Rotation paths and how fast each direction turns (degrees per step)
Each turn is a multiple of 5 degrees from 10 to 175, or 0.
Each row of a path follows its step; steps can be skipped.
Path 1:
step 0: | -3.96 | +0.30 | +2.34 | +1.18 | +1.48 | +1.24 | -0.09 | +0.74 | -1.93 | -0.38 | +0.01 | -1.05 | +0.64 | -1.09 | +0.50 | -0.01 | +0.98 | -0.46 | -0.08 | +4.63 | -0.36 | +1.88 | +0.07 | -0.52 | -0.39 | +2.21 | -0.14 | +2.38 | -2.90 | -1.46 | +1.47 | +1.38 | +0.69 | +1.45 | -0.39 | -0.01 | +1.48 | +1.67 | +0.87 | -0.02 | -0.38 | -0.62 | -0.61 | +1.54 | +2.43 | -0.06 | +0.63 | -1.61 | +0.87 | -1.51 | -2.19 | -0.23 | +1.35 | +1.26 | +2.06 | -0.52 | -0.71 |
step 2: | -0.68 | -1.65 | -1.34 | +1.41 | +2.46 | -0.76 | -1.69 | +0.97 | -2.11 | -0.19 | +1.20 | -1.97 | +2.63 | +0.10 | +0.28 | -1.24 | +2.25 | -0.57 | +0.25 | +0.94 | +1.19 | +1.34 | -0.35 | +3.17 | -0.96 | -1.45 | -0.65 | +0.00 | -0.76 | +0.68 | +0.59 | +1.47 | +1.12 | +0.48 | -1.58 | -1.43 | -0.19 | -1.81 | -2.69 | -1.27 | +1.48 | -0.54 | +2.60 | -3.67 | -0.97 | +1.00 | -0.31 | -2.15 | -1.34 | +0.07 | -0.38 | -1.85 | -1.08 | +0.63 | +1.72 | +1.23 | -1.13 |
step 4: | -0.34 | +1.55 | +0.02 | -0.33 | -0.26 | -0.94 | +0.32 | -1.15 | -0.79 | +1.78 | +0.87 | -0.84 | +2.85 | -1.82 | +0.25 | +0.59 | -0.73 | -1.69 | +0.69 | +0.08 | +2.14 | +1.21 | +2.40 | -0.47 | -1.90 | -1.40 | -2.57 | -1.22 | +0.09 | -2.30 | -1.12 | -0.01 | +1.24 | +1.72 | -3.24 | +1.66 | +1.62 | -0.26 | -1.73 | +0.19 | +3.80 | -0.44 | -1.64 | +2.06 | -0.41 | +1.38 | +1.87 | -1.44 | +1.35 | +0.62 | +1.35 | +1.93 | -0.29 | -1.21 | +1.10 | -1.06 | -0.09 |
step 5: | -2.07 | -0.72 | -1.29 | -0.46 | -1.58 | +0.36 | +1.10 | +0.80 | -0.21 | -0.13 | +0.72 | +0.33 | -1.82 | -1.45 | -1.03 | -2.74 | -1.61 | +0.26 | -2.20 | -0.56 | -1.55 | +0.70 | +2.18 | +0.84 | +1.75 | +1.50 | -2.29 | -1.34 | +0.83 | +0.42 | -0.74 | +0.05 | -2.49 | -0.52 | +1.41 | -0.37 | -0.25 | -0.08 | -1.54 | +1.28 | +0.18 | -0.35 | -1.86 | -0.98 | +2.09 | -0.62 | +0.37 | +1.69 | -2.26 | +3.14 | +0.92 | -1.12 | +4.09 | +0.33 | +0.30 | +2.53 | -0.50 |
step 6: | -2.47 | -0.20 | +0.02 | +2.17 | -0.72 | -0.77 | -2.74 | +0.80 | -0.22 | -0.66 | -0.38 | +0.25 | +1.46 | -0.10 | -2.56 | +0.37 | +0.15 | -1.17 | -1.01 | +3.18 | -2.79 | +0.75 | -1.77 | -0.47 | +0.53 | +1.41 | +2.07 | -1.69 | -2.76 | -1.39 | -1.52 | +1.13 | +0.29 | +0.79 | -0.84 | -1.90 | +0.75 | +1.99 | -0.59 | -0.18 | -0.05 | -1.14 | +0.73 | +2.33 | -0.83 | +2.90 | +0.96 | -0.87 | +0.31 | -2.09 | +0.92 | +1.62 | -0.41 | +0.28 | +2.69 | +0.36 | +1.44 |
step 7: | -0.14 | -3.23 | -1.74 | +0.37 | +2.12 | +1.87 | +0.66 | +1.61 | +1.91 | -1.77 | -1.04 | +0.42 | -0.02 | +0.40 | -0.78 | -1.24 | +0.06 | -0.25 | +1.47 | -1.83 | +1.02 | +0.49 | -1.73 | -1.78 | -0.53 | +0.71 | -0.33 | -2.75 | +1.92 | -1.14 | +2.66 | -0.94 | +1.31 | -2.15 | +0.25 | -2.11 | +0.15 | +1.31 | -0.31 | -0.13 | +0.13 | +0.65 | -2.39 | -0.51 | -0.55 | +1.86 | +0.63 | +2.01 | -0.12 | +2.12 | -1.17 | +1.50 | +0.95 | +0.14 | -2.42 | -1.45 | -2.89 |
step 8: | -3.03 | -1.26 | +0.81 | +0.28 | -0.62 | -0.30 | +1.02 | +0.58 | -0.94 | -1.88 | -1.23 | -1.16 | +1.71 | +1.92 | -1.29 | +0.65 | +2.27 | -1.21 | +0.89 | +1.81 | +1.15 | -2.29 | +1.99 | +1.22 | -1.87 | -1.40 | -1.63 | +0.94 | -0.41 | +1.03 | -3.29 | -0.84 | -1.02 | -0.56 | -0.73 | -1.40 | +0.65 | -0.81 | -1.86 | +1.12 | +0.12 | -1.61 | +2.53 | -2.59 | -1.44 | +0.26 | +1.34 | +0.74 | -1.03 | -0.23 | +0.28 | -0.41 | -3.33 | -0.39 | +1.72 | -0.75 | -1.54 |
step 9: | +1.01 | +0.51 | -1.00 | +0.04 | +1.96 | -0.31 | +2.60 | -2.28 | +4.00 | -1.33 | +1.34 | +3.43 | -1.82 | -1.10 | +0.39 | -2.83 | -1.84 | +0.01 | +1.20 | +1.45 | +0.10 | +0.27 | +1.28 | -1.68 | +0.25 | -0.38 | -1.51 | -0.62 | -0.93 | -0.51 | +0.25 | -0.30 | +2.03 | -0.67 | +0.64 | +1.09 | +0.10 | -1.13 | +1.39 | +0.63 | -2.21 | -0.38 | +1.68 | -0.32 | +1.18 | +0.63 | +2.30 | +0.41 | +0.45 | -0.67 | -2.18 | +1.30 | +0.41 | +1.60 | +0.88 | +2.73 | -0.71 |
step 10: | +2.61 | -0.05 | -0.36 | +1.65 | -1.85 | -1.48 | -0.47 | -0.99 | -2.93 | +1.69 | -0.54 | +1.28 | +0.81 | -1.33 | -1.17 | +1.27 | +1.17 | -2.45 | -0.25 | +0.38 | -0.45 | -0.18 | +0.55 | -0.94 | -1.34 | -0.59 | -1.46 | -0.39 | -2.92 | -0.37 | -0.36 | -1.91 | +0.49 | +1.27 | -4.49 | +0.52 | +3.38 | -0.24 | -0.19 | +0.94 | +1.38 | +0.36 | +0.96 | +0.31 | +0.68 | -0.73 | -0.64 | +2.52 | +0.50 | +0.59 | +0.31 | +0.44 | +1.79 | -2.19 | +0.75 | -1.56 | -1.74 |
Directions:
| +0.19 | -0.17 | +0.16 | +0.11 | -0.92 | -0.56 | +0.53 | +0.37 | +0.86 | -0.18 | -0.08 | +0.70 | -0.02 | -0.32 | -0.01 | +0.50 | -0.13 | +0.84 | +0.17 | -0.10 | +0.06 | +0.29 | +0.03 | +0.48 | +0.06 | +0.00 | +0.20 | -0.08 | +0.36 | -0.41 | +0.53 | -0.09 | +0.32 | -0.23 | -0.18 | -0.36 | -0.85 | +0.15 | -0.31 | -0.05 | -0.53 | +0.00 | +0.08 | +0.08 | +0.32 | -0.86 | +0.16 | +0.65 | -0.50 | +0.56 | +0.35 | +0.20 | +0.09 | +0.04 | +0.01 | -0.08 | -0.01 | -> 175
| +0.21 | +0.22 | +0.22 | -0.46 | -0.17 | +0.14 | -0.95 | -0.03 | -0.07 | -0.36 | -0.20 | +0.30 | -0.63 | -0.08 | +0.27 | -0.33 | +0.28 | +0.31 | -0.12 | -0.10 | -0.54 | +0.04 | +0.38 | +0.08 | -0.66 | -0.21 | +0.34 | +0.21 | +0.20 | +0.05 | +0.74 | -0.66 | -0.22 | -0.83 | +0.52 | -0.01 | +0.38 | -0.69 | +0.18 | +0.87 | -0.26 | -0.11 | -0.41 | -0.03 | -0.55 | +0.37 | +0.06 | +0.27 | +0.39 | +0.49 | +0.43 | +0.23 | +0.31 | -0.04 | +0.17 | +0.29 | -0.05 | -> 170
| -0.23 | +0.13 | -0.10 | -0.43 | +0.78 | +0.20 | +0.30 | -0.06 | +0.84 | -0.36 | -0.57 | +0.03 | +0.53 | -0.20 | -0.26 | -0.06 | +0.45 | -0.27 | +0.06 | -0.78 | +0.14 | -0.23 | -0.24 | +0.66 | -0.04 | -0.55 | +0.11 | +0.27 | -0.57 | +0.71 | +0.30 | +0.01 | +0.37 | -0.43 | +0.07 | -0.44 | -0.32 | +0.06 | +0.08 | +0.12 | +0.19 | -0.44 | -0.05 | -0.75 | -0.43 | -0.08 | -0.13 | -0.36 | -0.48 | -0.71 | +0.29 | +0.65 | +0.02 | +0.00 | -0.13 | -0.34 | -0.05 | -> 65
| +0.10 | +0.25 | -0.43 | -0.26 | +0.57 | -0.45 | +0.29 | +0.36 | -0.07 | +0.49 | -0.02 | -0.73 | +0.02 | +0.05 | -0.04 | -0.31 | +0.01 | +0.44 | +0.16 | +0.08 | -0.79 | +0.60 | +0.57 | +0.16 | +0.21 | -0.26 | -0.05 | +0.65 | -0.12 | +0.00 | -0.72 | +0.00 | -0.36 | +0.22 | +0.35 | +0.33 | -0.44 | -0.21 | -0.40 | -0.35 | -0.36 | +0.33 | +0.09 | -0.55 | -0.70 | +0.49 | +0.31 | +0.87 | -0.54 | +0.40 | +0.01 | +0.01 | -0.04 | +0.30 | +0.16 | -0.48 | +0.18 | -> 115
| -0.22 | +0.22 | -0.22 | -0.43 | -0.15 | +0.24 | -0.19 | +0.52 | +0.34 | +0.40 | +0.55 | +0.21 | -0.38 | -0.35 | -0.34 | +0.53 | +0.78 | +0.00 | +0.21 | -0.27 | +0.38 | +0.27 | -0.52 | +0.01 | -0.09 | +0.24 | +0.25 | -0.21 | -1.00 | -0.16 | +0.01 | -0.46 | -0.26 | -0.46 | +0.01 | +0.72 | +0.14 | +0.32 | +0.25 | -0.27 | -0.40 | +0.84 | +0.84 | +0.14 | +0.29 | +0.59 | -0.04 | -0.41 | -0.23 | +0.26 | -0.27 | +0.36 | +0.25 | +0.28 | +0.34 | +0.14 | -0.01 | -> 110
